The same turns and mirrors carry the whole set onto itself, and each row onto the other rows of its family. Which rows share a family with each named row? Give them in list order.
These 36 rows form 9 families of 4 rows each.
kevuk: [ 18.5  -9.8   7.1  20.4 -16.6   6.9   3.2  31.6  -0.5]
kuda: [  0.4   7.0 -10.1  17.6  -8.8 -20.9   9.2  10.2 -43.4]
Kuru: [ 12.2  -9.8  13.5  12.4 -20.4   6.3   0.0  34.3   2.4]
zisi: [ 15.8  -6.7   6.5  10.4 -21.2  -6.3  -6.1  35.4   1.2]
gos: [  2.6   8.8   7.7 -11.9 -20.6  27.3 -20.4   7.5 -12.6]
ruk: [  6.8  -2.0  18.7  -7.7 -16.4  25.3 -10.8  -4.6  -2.2]
fug: [ 11.1 -13.6  16.6  11.5 -24.9   7.6   1.2  39.4 -15.7]
begem: [  2.5  16.4  -8.5  22.4 -21.4 -19.6  14.1   9.7 -33.0]
Lek: [ -2.5  -5.8   1.1  14.1 -12.0   0.0  -9.1 -21.0 -48.3]
tumap: [ -0.4   3.1  21.7 -11.0 -19.6  24.8 -21.7   1.7 -13.1]
zagug: [  6.7   4.1  16.3  -7.0 -24.3  22.2 -17.3   2.4  -0.9]
non: [  8.3   9.2 -12.8  19.8 -18.6 -27.3   0.4  17.6 -33.7]
duvu: [ 14.3 -12.3   9.6  17.3 -23.4  -5.0  -9.6  39.3  -9.7]
nov: [  2.3   3.1  11.6 -11.2 -30.7  16.1 -15.5  -5.4  -0.5]
tena: [ -7.6  -9.2  -1.4  25.2 -16.8   6.8  -9.6 -23.3 -36.5]
ruror: [  5.6   0.9 -15.4  24.0 -12.3 -21.3  10.2   8.5 -36.7]
kora: [  7.2  -7.1  15.0  22.2 -15.2   0.1   1.0  37.5  -4.9]
vuk: [ -0.9  -3.5  -2.1  10.5 -17.4   0.8  -1.8 -28.1 -40.4]
Posit: [  7.5   4.5 -14.5  24.5 -14.5 -22.4  12.6  12.7 -31.0]
Beno: [  8.9  -3.0  13.9  11.5 -16.4   4.3  -6.7  41.9  -5.3]
ropeg: [ 20.1  -3.0   7.1  17.1 -16.8  -0.9   1.5  35.6  -1.3]
sogor: [-10.7  -9.2   9.3   8.4 -16.9  -0.1 -11.8 -19.1 -47.7]
vov: [ 10.9  -5.0  14.3  12.6 -15.0   1.1  -2.6  43.1 -10.8]
gutul: [  0.8  10.6  18.9  -4.6 -23.0  18.7 -22.3  -5.6  -6.9]
negef: [ -6.8  -7.9   7.1  12.4  -9.6  11.9   0.4 -24.7 -38.1]
zosal: [ -0.4   8.1  16.6 -12.3 -15.5  26.9  -8.6  -3.2  -9.2]
guk: [  3.4   2.7  25.2  -6.5 -22.2  24.3 -18.4   4.7  -9.1]
Numu: [-10.3  -4.6   5.8   3.0 -13.2   1.7 -10.8 -23.9 -42.5]
sarum: [ -0.4  -3.1  17.2  -9.4 -23.5  19.0 -16.5  -7.0  -3.2]
Vid: [ -3.7  -6.7  -0.5  11.7 -18.3   4.0  -6.3 -29.2 -35.5]
mer: [ 10.4   4.8  -5.8  23.2  -6.5 -19.6   6.8  19.5 -40.5]
Lod: [  7.6   4.9 -14.6  14.9 -10.1 -19.2  13.4  19.9 -36.5]
bupa: [ -4.2   0.0   6.3   8.2  -5.0   4.2  -3.9 -23.9 -43.4]
Gib: [  6.2  13.4  -7.4  19.9  -4.0 -14.1   6.6  19.3 -42.0]
rof: [  4.5   1.9  -6.5  21.8 -10.0 -27.3   1.4  17.2 -40.5]
Libof: [  0.6 -13.3   1.3   6.6 -16.4   7.2 -10.4 -23.9 -42.3]

The rest of the family of nov: kevuk, sogor, Gib
The rest of the family of ruror: vuk, Beno, guk
The rest of the family of tumap: Posit, vov, Vid
The rest of the family of zisi: ruk, bupa, rof
The rest of the family of Libof: kora, gutul, Lod
The rest of the family of sarum: ropeg, Numu, mer

